128 stands for zero in the data rows.
Each row mixes 2 hidden patterns of the same size, each with a weight. Each row also carries a little noise. Patterns are numbered 0, 1, 2 and so on, in the order they first appear below.
Each row in order, then the numbers of its patterns, largest weight first:
119 152 123 128 160 134 123 57 197 141 122 108 177 139 131 148 0 1
143 100 163 100 151 132 146 47 133 180 132 137 235 126 132 154 2 0
105 116 69 154 199 115 66 127 79 134 203 118 147 92 137 152 3 4
141 126 102 118 212 112 117 27 163 163 198 166 219 136 148 163 0 4
103 129 105 126 169 86 90 110 198 141 128 127 143 122 147 144 1 4
139 132 91 136 180 150 94 54 125 135 162 128 199 108 127 154 0 3
120 100 168 192 100 124 86 163 175 125 127 158 128 132 172 131 5 1
117 119 100 141 175 94 110 112 173 144 132 121 181 111 147 130 4 1
106 123 161 206 113 138 79 170 169 133 111 133 141 142 147 140 5 1
141 122 56 146 199 100 77 119 85 144 204 140 159 102 156 140 4 3
131 102 182 198 99 182 117 122 155 130 169 171 198 121 147 125 5 0
107 116 136 162 81 219 72 131 135 108 129 171 178 102 184 117 5 6
140 113 146 144 147 173 124 78 166 157 158 141 185 131 149 138 0 5
113 156 92 140 217 181 103 38 129 146 173 107 185 97 121 188 0 3
98 126 127 129 194 130 100 54 237 157 112 103 169 149 148 158 0 1
156 130 79 133 207 112 108 46 146 165 212 177 211 141 110 148 4 0
97 124 118 139 178 124 112 72 214 130 79 128 133 128 150 168 1 0
112 128 109 132 177 155 108 72 131 157 144 122 177 107 139 163 0 3
97 117 146 164 109 136 91 155 189 119 98 120 148 135 155 162 1 5
125 60 157 111 158 113 155 58 115 181 118 157 255 134 150 132 2 0
154 104 131 190 126 118 104 127 121 160 224 175 203 131 169 131 4 5
92 95 88 141 190 117 51 128 124 152 121 87 111 81 139 163 3 1
113 61 193 162 101 118 127 117 107 185 129 161 217 133 151 130 2 5
138 136 166 174 140 187 132 74 177 121 177 174 194 140 167 147 0 5
113 107 170 191 96 149 84 141 193 131 97 145 144 115 169 158 5 1
85 127 69 185 192 111 54 164 166 109 85 57 107 76 153 182 1 3
103 148 62 153 227 179 87 87 112 133 143 106 150 81 121 194 3 0
90 91 107 139 164 84 74 117 76 154 116 110 183 77 139 171 3 2
107 143 129 104 139 191 119 33 163 128 148 144 185 117 151 165 0 6
99 136 128 127 182 120 96 70 230 115 78 119 168 136 140 146 1 0
121 127 92 154 202 164 84 88 100 119 162 114 151 93 128 160 3 0
117 74 198 182 98 150 93 133 120 161 132 166 192 121 138 110 5 2
117 114 71 118 133 138 75 80 115 160 177 152 203 91 147 130 4 6
95 138 84 134 141 146 48 117 195 97 72 77 127 95 154 165 1 6
88 123 80 151 169 120 56 148 120 113 102 89 113 81 132 166 3 1
89 140 116 107 128 218 94 64 145 110 139 141 217 86 168 132 6 0
92 71 129 129 157 107 99 109 51 174 129 118 177 83 128 138 2 3
87 130 135 145 166 134 114 70 218 132 95 115 147 126 161 171 1 0
133 137 91 144 177 107 84 115 189 150 149 134 169 126 148 129 1 4
111 116 127 123 187 156 134 35 244 154 106 111 198 138 150 157 0 1
143 123 88 136 152 142 98 89 106 149 185 140 173 120 167 142 4 6
122 142 108 113 122 173 95 68 150 111 136 152 181 83 153 148 6 0
138 124 171 158 152 167 142 78 169 126 172 163 214 144 152 159 0 5
75 117 121 125 171 120 91 70 228 131 89 104 152 115 143 161 1 0
116 128 79 138 194 129 88 120 89 130 181 133 172 115 136 155 4 3
55 120 86 169 187 115 21 134 140 103 94 84 100 46 150 183 3 1
79 79 135 128 149 100 79 107 173 161 40 102 184 97 158 141 1 2
80 113 91 158 163 118 44 146 162 110 87 97 112 61 157 158 1 3
103 123 142 124 184 128 127 61 211 165 101 120 152 117 132 152 0 1
83 130 98 164 161 110 66 138 148 96 86 98 91 117 118 162 1 3
90 144 71 144 180 124 46 141 137 106 112 86 114 88 145 164 3 1
107 71 112 94 84 175 85 84 120 143 104 142 203 84 172 116 6 2
99 136 100 154 192 161 83 83 112 121 149 103 159 117 131 175 3 0
88 126 123 154 161 142 114 68 231 138 75 108 137 134 155 158 1 0
106 137 106 144 135 193 103 42 178 104 150 154 211 89 161 163 0 6
148 136 182 181 92 182 124 123 163 129 176 175 182 140 143 138 5 0
128 120 97 133 193 94 92 103 157 157 150 156 166 127 161 159 4 1
